The same turns and mirrors carry the whole set onto itself and the rows of a family onto each other. Which other rows belong to the same family as each row named below? List them in the order they appear above.
These 16 rows form 4 families of 4 rows each.
R: [-15.7 -44.5  26.1 -12.8 -26.1   9.2  -2.8  10.1 -36.4   6.9 -22.9   2.7
 -16.7  35.1  14.3  35.3]
D: [-27.2 -22.3  39.9 -29.1  -7.9  -6.1   4.7  19.6 -30.8  -3.1 -22.5 -17.5
   2.0  28.8 -28.1  31.6]
K: [-42.9  -5.4  21.4  15.5 -37.2   8.5  32.1   1.2  24.6 -19.7  37.3  14.5
  -2.1  -8.3   3.4  42.6]
Y: [-13.9   2.6  25.1 -18.6 -29.6 -20.4 -20.7 -31.2   9.1  34.5  -4.8 -15.2
   3.0 -14.9   5.4  -7.6]
C: [-39.9   7.0  22.5   6.6 -31.8  -8.5  33.8  22.0  34.8 -19.9  31.7  12.0
   1.7  -2.1  -7.7  37.4]
S: [-47.6  -5.8  28.2   1.6 -28.6 -10.2  24.9  18.9  16.5 -38.3  29.8  -7.9
  -7.6  10.0 -38.6  24.6]
X: [-24.5  -2.2  30.7 -22.6 -36.2 -21.1 -16.2 -13.4  12.4   3.1 -12.1 -26.3
 -11.6 -27.3  33.2  -2.4]
F: [-25.3   3.6  36.9 -33.3 -37.5  -2.6 -14.4 -25.3  17.0  -6.4 -10.3 -22.5
 -14.8 -12.8  38.9   8.6]
N: [-32.2 -11.6  27.6   7.5 -36.5   7.4  32.4  21.6  35.2 -23.9  12.1  11.8
  12.2  11.4 -32.2  35.8]
P: [-31.4 -20.0  13.0 -21.9 -47.3   5.2 -49.8   4.2   3.3 -18.4  33.2  49.1
   5.5  26.0  -3.5  25.6]
L: [-33.2 -26.5   1.3 -18.6 -44.9 -13.8 -48.6  16.3   0.4  -6.1  30.7  50.1
  12.6  10.6 -11.1  16.2]
G: [-16.3 -22.2  -3.0 -27.0 -61.0  -6.9 -41.3  -7.6  12.3  -3.5  26.6  39.5
  14.5  -6.9 -24.7  12.4]
Z: [  0.8  -2.2  22.1 -17.6 -43.1 -16.3 -30.8 -24.2  -5.3  -4.0  -2.1 -23.6
  -2.5 -18.6  21.5 -13.2]
U: [-13.5 -27.7  20.5 -10.9  -7.4   2.0  18.8  14.2 -28.2 -19.8 -27.7 -11.7
  -1.5  39.7  -1.3  14.5]
T: [-24.6 -22.9  -4.8  -4.3 -46.6 -20.3 -40.7 -12.1   8.3   8.8  36.4  32.5
  -3.5  17.6 -23.9  -7.8]
M: [-15.3 -34.0  21.7 -25.1 -17.7 -11.1   1.5  27.6 -31.3   3.5 -27.4  -0.7
 -16.7  42.4   5.9  26.1]

Which other rows belong to the same family as G? N, Z, U
Which other rows belong to the same family as D? Y, S, T

The same turns and mirrors carry the whole set onto itself and the rows of a family onto each other. Which other rows belong to the same family as each row named below? List them in the order they appear above.
These 15 rows form 3 families of 5 rows each.
nomo: [ 19.1 -22.2 -27.4  18.1  26.4  27.9 -13.0   6.3  15.2 -38.4  -3.3   2.5
  22.1  -3.5]
zubu: [  7.3 -12.7 -16.7  11.9  22.5  -9.3 -22.5  16.3  46.4  -5.8  34.5  30.5
  12.8   4.2]
tikig: [ -1.4  -3.4 -17.2 -52.2   9.9  32.4 -19.7   4.8  -3.7  32.7  18.5  11.8
 -25.1  18.5]
vop: [  0.6  -2.7 -19.3 -14.5  11.4 -37.2 -10.0 -25.2  22.3   3.6  18.1  35.5
  12.1 -21.7]
rifo: [-15.5 -29.4 -20.4  -5.2  -5.7  -6.7   9.9  14.8   7.6 -29.6   8.2  18.2
  33.3 -34.3]
pud: [ 14.3 -14.2 -10.0  -6.9  34.5  37.8 -33.9  16.6  26.1  14.5  26.9  13.6
  -9.3  28.4]
Runo: [ -1.2   2.1 -28.1 -29.3   4.9  43.0  30.9  -1.1 -21.6  16.8  21.5 -20.4
  11.0   2.0]
Maba: [-38.8   2.1   2.7 -14.4  -0.2 -20.8  -0.2 -26.7 -19.7  17.2  15.8   0.8
  29.8 -13.9]
zepob: [  0.9 -17.8   1.0 -29.9  -0.8   5.3  21.7 -26.5 -23.7   8.8  -4.3   9.8
  30.4 -28.1]
Sibe: [-29.4 -18.3   3.8  12.6   6.3 -24.8 -30.4  -0.1   7.2 -21.0   2.7  17.6
  32.2 -11.8]
milu: [-16.6  23.8  -6.0 -30.7 -11.4  11.9   4.2 -11.0 -27.1  29.6  15.3 -15.8
   3.4  24.9]
Sor: [  4.1  18.2 -15.5  -5.7   6.3  34.1 -26.0   9.1  -7.0  -0.3   2.9 -18.2
  -8.8  48.8]
Fizif: [-17.2   6.4 -34.6 -49.1  10.7  -7.7  -4.1 -27.7  -6.8  26.7  20.6  15.4
  -9.2 -17.3]
bobit: [-11.0  -7.1 -16.4  19.8  12.4  11.2 -44.0  25.5  16.8 -33.3   2.8   1.1
   8.6  24.3]
Maka: [ 32.8  -4.9 -14.3 -15.1  -9.0  44.1   4.9  26.5   2.5 -13.4  -1.5   0.3
   1.5  28.1]

Which other rows belong to the same family as Runo? nomo, rifo, zepob, Maka
Which other rows belong to the same family as tikig? zubu, vop, pud, Fizif
Which other rows belong to the same family as Sibe? Maba, milu, Sor, bobit

The same turns and mirrors carry the whole set onto itself and the rows of a family onto each other. Which other rows belong to the same family as each row named below? List them in the order they appear above.
These 36 rows form 6 families of 6 rows each.
Kinu: [ 10.5  17.0   2.1   9.8 -10.4  33.9  14.7  -0.5   8.6  12.3  23.6  29.9
  24.1  30.5  20.1  12.1  17.8]
Musab: [-11.0  -7.4  33.6 -13.0 -10.6  -8.0  14.8 -13.7   5.7  -3.9 -26.3  -3.9
  -9.4 -32.7 -19.3  29.7 -11.8]
kaluk: [ 16.9   2.1 -10.5 -15.7  33.5  10.5 -23.4   7.6  30.5   7.2  -1.9  -4.9
 -10.1  17.6  43.3  -8.2 -18.5]
kag: [ 36.0 -24.7   7.7  34.4   8.4 -12.0  -7.3 -26.9 -31.6   2.2 -25.8  10.5
   5.0   7.7   6.4 -23.7   9.0]
Sofon: [ -6.1  -4.9  40.4 -12.8 -13.2 -14.7  10.1  -8.5   4.0 -10.0 -22.9  -1.1
  -6.1 -27.3 -24.2  27.9  -9.3]
posi: [ 17.3 -22.2 -10.4  32.1 -13.9  18.3   9.6 -32.0 -25.7  24.5 -28.4   0.9
  -4.5   6.9  15.8 -13.9  -2.8]
ner: [-26.1   4.3 -22.6 -35.5 -12.2 -20.1   2.2  -8.2 -22.9 -14.3   6.1 -29.5
  14.1  -9.4   5.9   1.6 -28.7]
sison: [ -8.1  -8.0  35.2 -12.1  -6.0 -12.0  14.2 -13.1   8.7  -8.9 -28.1  -1.9
  -9.3 -32.0 -21.8  31.0  -8.9]
nupos: [ 15.1 -18.6   1.7  35.1 -26.8  23.2   5.4 -19.5 -27.2  23.4 -15.0  -4.2
  -4.5  17.6   8.1 -17.8  -6.4]
tufo: [-18.0  -3.3 -17.0 -36.7   8.1 -41.4  -5.9 -17.5 -24.9 -25.9  -3.1 -21.1
  22.5 -16.9   7.6   0.9 -19.4]
Ziv: [-23.0  -1.5 -31.9  16.4 -14.4  11.6   7.2 -26.0  12.7 -26.4  26.3  23.7
 -36.1 -12.2  15.7  -3.8   3.4]
labas: [  8.7   9.0 -13.2   8.1  -1.7  33.0  21.4 -17.1  12.4  18.0  11.6  31.3
  21.0  19.4  32.1  18.1  19.8]
nabi: [ 14.4   8.4  -8.5 -16.1  26.0  15.1 -27.1  19.3  29.0   7.5   6.1  -8.6
  -9.2  26.3  36.3 -11.4 -23.1]
Kipo: [ 21.5   2.0  -5.7 -17.3  40.4   1.9 -27.7  12.1  29.4   3.9  -5.1   0.4
 -10.7  18.3  42.9 -10.8 -14.8]
rora: [-13.7   4.7 -10.2  16.4 -15.7   0.4  -9.9  -6.6  -2.3 -39.5  47.2  23.7
 -27.0   3.2  -7.8 -15.2   3.3]
vun: [-10.3  -3.9  37.8 -11.0 -14.2  -7.6  12.4  -8.8   1.6  -5.0 -20.8  -4.6
  -9.7 -26.7 -25.3  28.9 -14.1]
ved: [-23.7   3.6 -15.7 -34.9  -9.1 -29.2  -3.0  -2.4 -26.5 -20.9  12.0 -27.2
  19.8  -5.5   1.1  -3.9 -28.6]
peno: [30.4  8.9 16.6  7.5 16.7  1.6  0.2 -3.5  2.0 -7.7 19.2 39.0 29.5 24.6
  9.3  9.4 28.0]
bidu: [ 33.2 -19.8  19.5  34.2  -3.3  -6.2  -9.6 -14.3 -38.0   6.0 -10.4   5.5
   4.8  18.4  -8.0 -29.7   2.9]
Nek: [ 29.2   3.5   2.2   8.0  24.0   0.8   7.5 -20.0   8.2  -6.5   8.1  46.9
  29.8  14.0  24.7  12.7  34.0]
rigid: [ 19.9   5.6  -0.3 -16.1  36.1   0.6 -29.6  16.6  26.4   2.0   3.1  -0.8
  -7.9  21.6  36.7 -13.8 -18.3]
Sule: [ -5.6  -6.9  38.9 -12.9  -7.9 -15.9   9.7  -9.1   3.9  -7.5 -25.1  -0.4
  -6.0 -32.2 -22.9  25.4  -9.9]
lep: [ 15.3   6.4  -8.1 -14.0  29.9  16.4 -23.1  14.9  31.8   8.3   0.1  -4.7
 -10.6  23.2  41.6  -9.3 -20.1]
gotef: [ 18.7   4.6   1.0 -15.8  30.7   5.9 -29.3  21.9  26.8   2.9   4.7  -4.0
  -9.8  27.4  32.4 -16.0 -20.0]
supo: [-12.5  -6.8  33.2 -13.6 -12.8  -2.7  14.5 -11.1   5.0  -3.9 -23.1  -4.5
  -8.8 -30.1 -20.8  29.3 -12.4]
retas: [ 27.9 -29.3  -3.7  31.6   2.0  -1.0   4.6 -37.8 -29.0  14.4 -33.7  10.1
  -1.0  -0.9  16.9 -16.2   6.9]
donus: [ 25.0 -14.7  15.1  31.7 -21.7  11.3  -4.8  -7.6 -36.5  13.7  -5.5  -3.2
   2.4  23.3  -8.1 -23.5  -7.5]
Mep: [-27.7  -0.5 -28.0 -34.4  -6.7 -21.4   5.0 -15.9 -22.6 -14.6  -0.5 -26.7
  16.0 -14.7  13.1   4.8 -23.7]
Kom: [-15.7  -9.6 -34.9  14.8   2.4  -7.0   4.3 -32.5   8.9 -35.4  18.3  32.6
 -31.3 -20.8  18.4  -4.5  11.6]
Buga: [ 19.2   4.2 -11.2   7.9  15.3  14.8  16.7 -23.3  15.0   7.1   1.6  41.8
  21.1  11.5  34.4  20.9  29.7]
merit: [-21.4   2.4 -20.7  18.6 -21.3  12.1   1.5 -11.9   4.9 -31.6  41.7  19.5
 -31.7  -1.3   3.0  -9.8  -1.2]
rade: [ -4.8  -1.3  -8.6  17.9   0.5 -18.0 -11.3 -14.8  -1.4 -50.4  38.0  31.4
 -23.4  -5.0  -6.2 -17.1  12.2]
pizek: [19.7 17.2 16.8 11.3 -1.5 16.6  4.7  5.5  2.3  0.7 31.0 32.8 29.1 35.9
  8.7  8.2 20.6]
Megi: [-19.1   0.4  -9.5 -34.9   2.3 -35.6  -7.5  -9.8 -29.8 -28.9   8.7 -25.2
  21.4  -9.3   0.3  -0.2 -21.5]
pezi: [-21.6  -5.8 -23.2 -34.6   2.8 -30.3  -0.2 -21.6 -23.2 -20.2  -3.7 -21.6
  14.4 -17.6  14.0   4.0 -20.3]
Zon: [ -3.3  -7.8 -20.5  17.1  10.4 -19.2  -7.1 -29.0   6.6 -47.8  26.1  38.5
 -27.5 -13.0   8.2  -9.5  16.0]

Which other rows belong to the same family as Ziv? rora, Kom, merit, rade, Zon
Which other rows belong to the same family as tufo? ner, ved, Mep, Megi, pezi
Which other rows belong to the same family as retas? kag, posi, nupos, bidu, donus

The same turns and mirrors carry the whole set onto itself and the rows of a family onto each other. Which other rows belong to the same family as each row named below? List them in the order they appear above.
These 20 rows form 4 families of 5 rows each.
Dite: [  0.0  -9.7  31.4  20.5 -16.5 -11.1   0.9  25.8 -14.0  34.1 -31.2  27.1
 -26.3  -7.1  16.9  13.7  23.5  -4.8  11.8   3.4 -30.1  -3.4  -8.0  -8.5
  27.5 -13.0 -45.3  19.6  -5.8 -31.1  -3.4 -21.6]
pegi: [ 25.4  22.9  -8.5  -8.1  11.5  12.3   7.9 -23.5  19.5   9.0 -30.4 -13.8
   2.8 -33.3  -2.7  -5.1  16.7 -23.6   0.9  -9.1  15.3  24.2  15.0  -2.1
  11.5 -34.3  -6.7  37.1   5.7  25.0   2.0  41.9]
vate: [-20.8   4.8  -2.8  36.9  -8.1  -6.0  58.4 -19.6   1.8   9.3  30.8  -6.1
  14.4  -1.3  22.8 -14.0  11.1  15.5  11.0 -16.8  32.2  21.8 -16.4 -20.7
   8.7  12.7 -45.0 -23.9  -1.9  -8.7 -24.9 -11.6]
zepat: [-24.4 -14.2  11.1  26.6 -20.1   3.8  64.6 -11.8 -11.8 -12.7  34.3 -10.2
   2.0  -5.3  19.8 -11.2  11.3  11.7   6.0 -20.8  38.5  21.5 -27.5  -9.7
  17.8  18.8 -45.0 -17.6   2.7   9.7 -12.0   0.1]
Baze: [ 23.7  17.3   5.9   7.8   0.3   2.8  -4.9  -7.6  -5.7 -30.6  -8.2  37.5
 -35.6 -12.2  -4.8  29.1 -12.2  15.9 -22.7  23.0  42.2  23.0 -27.6   8.2
  37.1  -0.2 -10.3 -39.7  15.7  18.4  38.1  19.2]
davat: [  6.1   3.7  21.8  30.8 -11.7 -12.9   4.1   4.7 -35.7  21.8 -27.0  29.2
  -3.7  -3.1  24.7   6.5  10.6  -0.3  17.8  -1.9 -11.5   9.6 -19.2 -18.6
   2.8 -10.1 -52.6  31.6 -22.7 -22.7  -6.4 -40.3]
fudal: [-15.4 -14.9   2.9  23.2 -19.4 -34.1  51.3 -12.8   5.2   2.8  30.7 -16.7
  23.7  -6.6  19.0   3.7  20.3  18.9  21.6 -13.7  32.5  15.0 -28.2 -31.6
  20.0  -0.5 -36.7 -14.8 -15.5   9.8   5.5  -9.9]
lobis: [ -5.5  -5.0  19.2  10.9 -15.3  -6.8  46.7 -11.0  -1.7 -26.9  42.4   4.5
  20.0  -5.3   5.1   6.1   9.7  24.6  18.2 -33.0  25.7  24.1 -23.3 -30.9
  20.9  11.8 -47.7 -19.0 -26.7  -1.7  -1.4  -7.3]
merok: [ 24.6  26.0 -10.8   8.5  12.9  -6.7   4.8  -4.9  14.3  23.5 -36.2 -17.4
  16.9 -27.3   7.2  -7.9   6.6 -23.0   2.1  13.6  15.6  39.8  10.1   8.0
 -19.3 -39.2  -8.5  23.2   2.2  -4.3 -15.7  13.6]
Kotes: [  1.9  11.3   1.2 -16.4 -16.9  11.5  25.2 -27.3   8.3 -20.1 -16.1  32.1
  -0.5   0.5  -9.7  40.0 -24.6  12.4  33.3 -11.7 -16.8  33.9  25.5 -14.6
  44.4  38.0  -0.6 -21.5 -18.8   6.5  19.8  35.3]
voka: [ 22.5  27.5 -28.0   3.2  -7.1  -3.5  26.3 -10.7  21.0  10.6 -24.9 -18.4
   4.1 -22.3 -10.0 -12.7  15.4 -27.1   7.2  -9.0  17.9  19.1   6.6   8.3
   6.0 -52.4  -3.4  30.9   8.1  17.9  -6.4  23.8]
sak: [ 32.2  13.1   2.6  19.4  -4.2  15.0   1.3 -16.7  10.3  -7.0 -10.6  45.9
 -56.7  -5.1  -2.1  17.9  -8.2   3.3 -13.5  34.2  27.0  25.0 -36.2  22.5
  19.8   0.3  -9.4 -36.3  22.2   5.6  26.0  17.3]
bimef: [ -3.3   6.0  17.3  28.0  -7.8   2.6   2.9  10.3 -31.9  27.9 -45.8  22.6
 -23.9 -10.5  25.9 -13.3  23.4  -6.9  19.2   8.5 -19.8   3.5 -40.0 -10.3
   5.3   3.0 -45.3  23.4   6.2  -7.1  -7.2 -20.6]
bal: [ 13.1  27.9  -7.8  11.3  -3.0   9.5  18.4 -21.0   0.3 -37.2  -9.9  29.6
 -47.2  -7.6 -10.0  27.6  15.2   1.7  -0.5  10.1  30.3  29.4 -16.6  14.4
  17.0  -4.1  -2.6 -30.7  42.2  15.3  48.6  10.4]
Kudub: [-20.4  23.3 -19.2  -3.3 -34.4   1.1  14.4  -6.0  17.2 -15.8 -18.6  22.1
   8.2   2.1   5.0  30.6 -26.9  11.6  39.3  -6.1 -16.3  27.9   6.6 -18.0
  50.2  38.4   5.0  -8.0 -31.4  -2.4  13.5 -10.0]
fekog: [-13.2   2.6  -1.4   0.3 -30.1  14.7  23.0 -20.8  35.1  -0.2 -20.7  36.3
  -8.6 -13.6  -2.8  42.9 -30.3  13.4  26.9 -12.1 -10.1  17.4   4.6 -21.0
  48.0  48.4 -13.6  -5.1 -24.2  -8.3  15.7  19.5]
Gofa: [  6.7  25.2 -18.7 -17.5  21.7  -3.1   3.0  -1.9  31.7  32.2 -31.2 -10.8
   3.9 -19.1  -2.6  12.7  20.9 -29.1  -6.4  12.7  11.1  22.3  15.2   4.4
   7.2 -35.4 -10.1   9.2   4.7   3.7 -17.2  34.2]
Kisu: [ 28.9  27.7   6.3  19.1  21.2  12.4   0.3 -18.5   4.2 -21.8 -10.6  35.3
 -38.0  -5.6  -6.6  16.2  11.4  13.2  -2.4  39.3  18.2  37.8   2.8  23.2
   3.7  -3.2   2.5 -25.5  31.9  16.3  31.0  23.0]
Simob: [-11.9   3.1 -12.3 -20.6 -29.0  -1.6  25.6 -20.9  27.1  -2.8  -9.7  18.5
  -0.6  10.7   5.2  40.5 -11.7  -6.5  41.4   5.6 -16.2  26.7  14.7 -14.3
  55.7  36.6  20.3   0.3 -27.6   6.7  16.6  11.0]
zud: [ 14.3  -3.3  32.3  23.8  -5.4  -2.3   5.0   3.1 -18.5  38.7 -35.8  23.8
 -23.5  -0.1  29.7   7.9  42.4  -5.3  18.4   6.1 -27.7  11.2  -8.5 -17.4
   6.6 -14.0 -35.0  15.1  12.4 -34.5  11.0 -15.1]

Which other rows belong to the same family as pegi? vate, Baze, Kudub, zud
Which other rows belong to the same family as davat? lobis, merok, Kotes, Kisu
Which other rows belong to the same family as Simob? Dite, zepat, voka, sak

